One turning vector, and how many ticks it has turned
The counts run from 0 to 245.
[147  96 133 106  77 112 113 105  85 160  89 109 117 167  75 109 137 160
 100 107  86 116 109 112 111 153  82 119 149 130 119 123  81 172  88 147
  96 110 112 101 141 134 143 129  90 129 142 139 109 112 150] => 127
[158 119 133 108 156 116 120 137 199 119 122 142 110 156 120 146 104 146
 139 139 140 158 167 185 148 118 107 218 108 129 121 160  95 137 159 102
 144 138  99 131 112 103 118 119 114 115 127 138 110 163 149] => 20
[151 176 159 170 122 112 118 148 143 155 164 137 130 121 104 116  96 143
 158  78 155 123 131  81 109 142 154 131 119 143  98 107 103 152 104 133
 185 136 142 115 119 112 118 103 169 132 160 163 111 184 157] => 164
[153  97  79 138 123 111  89 145 128 102 142  72 127 122 102 101 140 116
 135  83 136  84 159 152 155 167 136  86 183 125 158 180 167 133 129 123
 123 108 104 127 123 107 111 109 144 149 147 127 169 156 120] => 218
[121 165 118 124 139 115 168 158 165 102 158 139 130 135  98  94  71 122
 132 115 111 137 173 118 170 133 117 109 197 105 126 133 139 133 135 102
 117  82 109 147 122 151  73 127 148 159  93 117 173 149 116] => 228
[135  99 144  85 157 103 129 110 167 160 132 102 202 151 123 104 131  92
 105 126 119 121 144 147 140 133 124 172 110 115 100 151 103 141 128 124
 153 108  89 120  87 122 134 147 113 119 169 169  98 171 157] => 139
[139 141 139 136 129 159 144 140 144 123 143 122  92 141 154 170 123 173
 136 123  80 121 100 150 171 121 135 223 133 118 146 143 143 114 144 153
 147 163 155 138 151 118 144 138 140 125 152 129 115  66 109] => 184
[107  97 129 114 149  83 114 136 146 175 113 123 144 153 128  96 145 119
 120 162 131  98 141 129  83 177 110 102 152 153 102 118  92 172  74 180
 114  97 118  90  91 133  86 111 119 152  92 150 136 136 107] => 134
[126 109 193 145 121  84 155 161 142 139 120 196  99 105 155 135 130 153
 160 165 160 135 116  91  99 157 142 122  88 131 103 145 155 155 125 163
 157 142 163 124 137 101  92 116 145 123  95 124 107 123 149] => 160
[151 136 123 120  56 116  75 137 124 109 114  55  80 132 124 130 125 113
 125  81 135 114 104 141 150 132 121 127 156 156 156 140 141 127 136  67
 145  99 111 126  87 102 151 115 123 102 152 138 166 113 128] => 99
[106 130 164 124  91 142 134 118  80  49 102 148  89 124 114 116 110 130
 151 157 154 127 121 121 150  80 115 105 124 163 153  87 121 186 141 105
 100 143 124 150 108 106 135 106 119 113  88 111 156  81 112] => 88
[128 115 147 136  94 123  99 153 101  99 109 151  76 164  99 149 142 156
 110  84 150 108 112 132 135 155 106 106 131 106  93 136  57 196 117 129
 129 128 134 143 147 115  88 117 167 108  98 126 130 162 134] => 7
[128  90 118 133 165 139 146 132 144 112 127 111 170  83 173 129 151 113
 163 150 113  89 134 127 154 139 171 131 128 103 149 174 230 130 147 169
 158 127 141 160 113 144 124 131 135 149 158 127 144 115 110] => 67
[113 124 107 159  95 146 125 134 135 123  62 156 105  73 113 134 138 114
 159 135 162 165 128 141 111 139 125  93 113 140 143 130 175 158 143 129
 138 112  98 129 123 185 101 133  85 112  99 113 177 162 165] => 242
[ 83 107 116 111 169 160 150  92 124 115 141 129 149 148 110 107 126 115
 152 142 161  69 150 140 121 115 181 106 121 151 137 107 120 174 101 142
  87 179 115 153 149 154 162 120 131 163 132  84 131 145 118] => 205
[110 135 151  89 116 112 194 130 162 114 121 165 149 114 116  99 107  79
 152 136 170 133 142 126 139 124 171 103 123 114 153 149 201 109 152  77
 103 127 103 130 116 137 131 147 107 137 134  84 120 156 170] => 232
[134 124 155 148 144 140 137 114 130 181 125 164 129 139 141 106  82 161
 156 159 117 133 150 143 132  74 127 184 138 123  84 115 127 159 103 128
 148 162 145 135 179 169 145 140  95 158 114  96 100 109 127] => 48
[107  63 101 134 163 154 113 127 124 109  91 126 117 161 115 115 129 129
 116 123 145 104 134 192 159 118 154 132 155 118 110 151 136 183 140 132
 125 144 118 173 169 163 116 152 135 174 117 112 161  86 112] => 213
[129 143 130 128 118 183 113 169 139  70  87 113 102  95 105 144  78 118
 141 106 135 137 133 139 145 152 140 128 132 158 140 115 143 171 171 113
 159 141 105 147  98 179 126 107 147 141 153 166 188 102 126] => 92
[ 86 106 132 100 134 145 142  91 101 101 141 131 142 144 115 100 128 118
 149 141 159  60 138 158 133 110 163  97 131 151 146 111 124 180 101 134
  77 181 125 130 147 127 172 110 131 161 129  79 124 124 116] => 206
[147 126 145 122  80  90 148 120  96 111 146 160 147 102 124 133 168 156
 139 117 133 119 103  82 151 161  92 120 102 114 141 169 138 126 130 173
 111 109 138 125 113  64 120 137 146  79 129 141  83 144 172] => 153
[ 69 164 122  77  62 161 146 128 120 131 154 121 106 140 145 147 141 111
 116 132 105 132 113 128 141 161  77 127 123 130 108 100  97 144 129  96
  98 104 103 108 110 177 125 143 110  79  80  99 152 157 126] => 116
[ 95 139  85 153 100 120 152  90 130 148 139 171 104 149 144 138 159 156
 144 106 166 129  91 154 160 104 118 179 120 122 135 153 125 106  93 132
  98 120 132 136 150 106 121 163 118 115  96  78  98 110 166] => 32
[126 107 137  96  94 145 103 115  83  76 153 119 138 131 122 104 119 129
 144 116 133  60 136 183 166 128 122 121 146 131 145 137 125 171 121 120
  79 180 108 113 134 107 187 106 122 127 142  88 121 120 109] => 208
[ 91 107 138 102 156  97 134  93 148 164 129 134 186 179 150  91 156  93
  99 142 143 116 122 153 148 110 110 161 103 113  83 131  85 156 109 123
 146  87 103 151  90 116 112 170 118 111 111 142 105 138 142] => 141
[132 116 142 133  88 147 141 142 129 109  58 176 108  95  97 125 106 126
 136 131 134 189 127 144 135 127 119 131 111 116 135 144 177 144 173 106
 135 133 100 130 139 177 116 158  71 120 112 116 145 121 178] => 240
[131  99 123 112 112 169  78 128  98  89 142 102 141 129 104 125 100 142
 126  92 113  88 147 189 196 129 111 152 148 110 114 151 109 181 154 108
 123 150  98 145 157 149 165 122 138 123 151 122 148 134 121] => 210
[104 121 160 112 119  88 136 145 109 115 147 168 168 152 144  81 143 118
  95 145 114 144 112 156 160 170  76 139 140 101 110 154  99 119 130 152
 119 113 132 105 101  77  92 162 135 105  73 140  95  91 123] => 144
[119 155 113 173 129 154  82 124 104 152 172 129 184  91 133  60 114 122
 161 113 139 118 148 160 126 145 125 110 160 131 114 117 126 138  95 155
 161 168 131  87 115 156 136 134 129 146 127 119 139 170 103] => 53
[172 135 138 122 130  69 112 122 151 117 127 133  96 178  81 108 114 163
 129 110 153 119 151 139 128 121 103 158 150 145 143 137  72 150  97 123
 111 131 121 105 109  41 130  89 127 132 130 131  94 142 143] => 17
[119 113 120 107  80 117 102  96  81 167  94 110 118 159  86 121 157 150
 100 103 116 105 101  99 105 158  92 103 141 137 110 117  81 172  70 149
  87  98 106 103 134 149 141 134 102 120 136 131 122 137 153] => 126
[139 113 150 134 108 123 109 169 117 105  99 158  73 168  84 138 128 172
 107  82 136 123 111 127 128 158 108 109 142 103  96 135  62 187 116 145
 124 140 137 132 158 115  85 120 159 131 105 134 124 127 128] => 8
[133 136 123 153 168 160 131 119 161 118 136 127 131 110 144 137 160 129
 167 147 164 138 126 155 129 136 171 171  82 164 184 132 153  99 143 171
 153 192 134 110  88  87 149 134 128 128 162 133 116 127 133] => 177
[126 126 116 106 165 200 122 146 134  88 164 104 139 127 100 120  97 141
 154 135 102 130 191 135 121 157 151 128 141 133 128 130 128 142 162 148
 138 202 115 136 159 181 151 100 130 156 140 111 138 180 100] => 202
[158 139 136 124 119 139 124 137 127 134 178  85 104 156 122 125 133 161
 141  82  82 106 127  90 113 145 170 141 158 113 147 162 155  80 113 133
 135 179 166 128 164 118 170 116 128 144 171  87  88 130 111] => 192
[107 141 139 103  87 119 176 121 145 106 129 158 149 103 126 100 125  81
 151 123 170 126 139 128 145 126 148  96 114 115 154 142 190 118 143  74
 106 119  94 128 110 139 125 143 108 110 126  82 132 185 174] => 233
[138 129 194 148 108  90 128 172 138 139 143 184 104  92 161 134 128 137
 180 149 168 120 124  98 100 173 137 119  96 136 103 144 155 152 132 157
 157 148 159 104 116  98 100  92 154 111 100 126 107 150 143] => 161
[127 108 146 110 146  72 122 143 146 161 122 122 150 151 119  87 129 121
 120 148 123  99 140 125  98 178 107  96 163 146 120 125  91 163  75 172
 111 106 123  72  93 110 106 109 116 157 108 163 119 118 108] => 135
[125 146 139 133 106 102 143 111  95 109 162 104 150 131 154  97 125 138
 135  96 112  60 113  76 165  90 142 101 172  91 128 129 167 150  93 131
 134  84 164 171 123 102 132 124 153 140 134 113 138 109 102] => 71
[121 147 151 137 113 120 141 147  89  67 145 136 130 123 107  64 105 120
 141 127 134 147 144  65 108 127 152  43 164 131 149 124 155 127 134 117
 131 144 160 148 116 112 112 108 137 153  93  98 136 114 100] => 80
[136 137 137 115 128 166 144 109 111  69 117  96 156 112  80 110  99 114
 144 114 134 156 159  78 134  85 160 108 100 145 152 114 153 147 166  91
 149 143 105 183 110 139 159 116 117 124 165 129 136 171 164] => 84
[133  48 137 103 146 119  95 135 151 165  78 108 130 137 133 138 151 126
 121 175 105 142 155 147  97 163  96 150 107 134  82 148 115 177 142 155
 153 113  98 126 130 172 113 122  77 115 110 152 127 154 137] => 131
[165  92 156 127 143 113 114 181 148 104  76 155  78 164  78 137 120 163
 114 107 135 153 135 135 100 182 148 129 131 108 120 166 107 153 151 141
 140 169 136 119 150 111  98 115 133 151 135 140 105 130 147] => 10
[105 107 138  96 109 142 120  97  87  84 147 133 136 135 120  95 132 125
 149 135 147  56 133 163 155 119 143 102 141 144 142 122 124 171 105 124
  71 174 122 119 138 110 179 109 130 145 137  81 113 118 106] => 207
[130 108 110 149 145  92 101 121 158 131 107 118  98 151 108 127 159 118
 147 114 208 108 146 138  84 137 158 113 108 154 127 147  98 162 103 129
 127 128 122 136  99  95 102  94 138 123 112 123 123 207 152] => 14
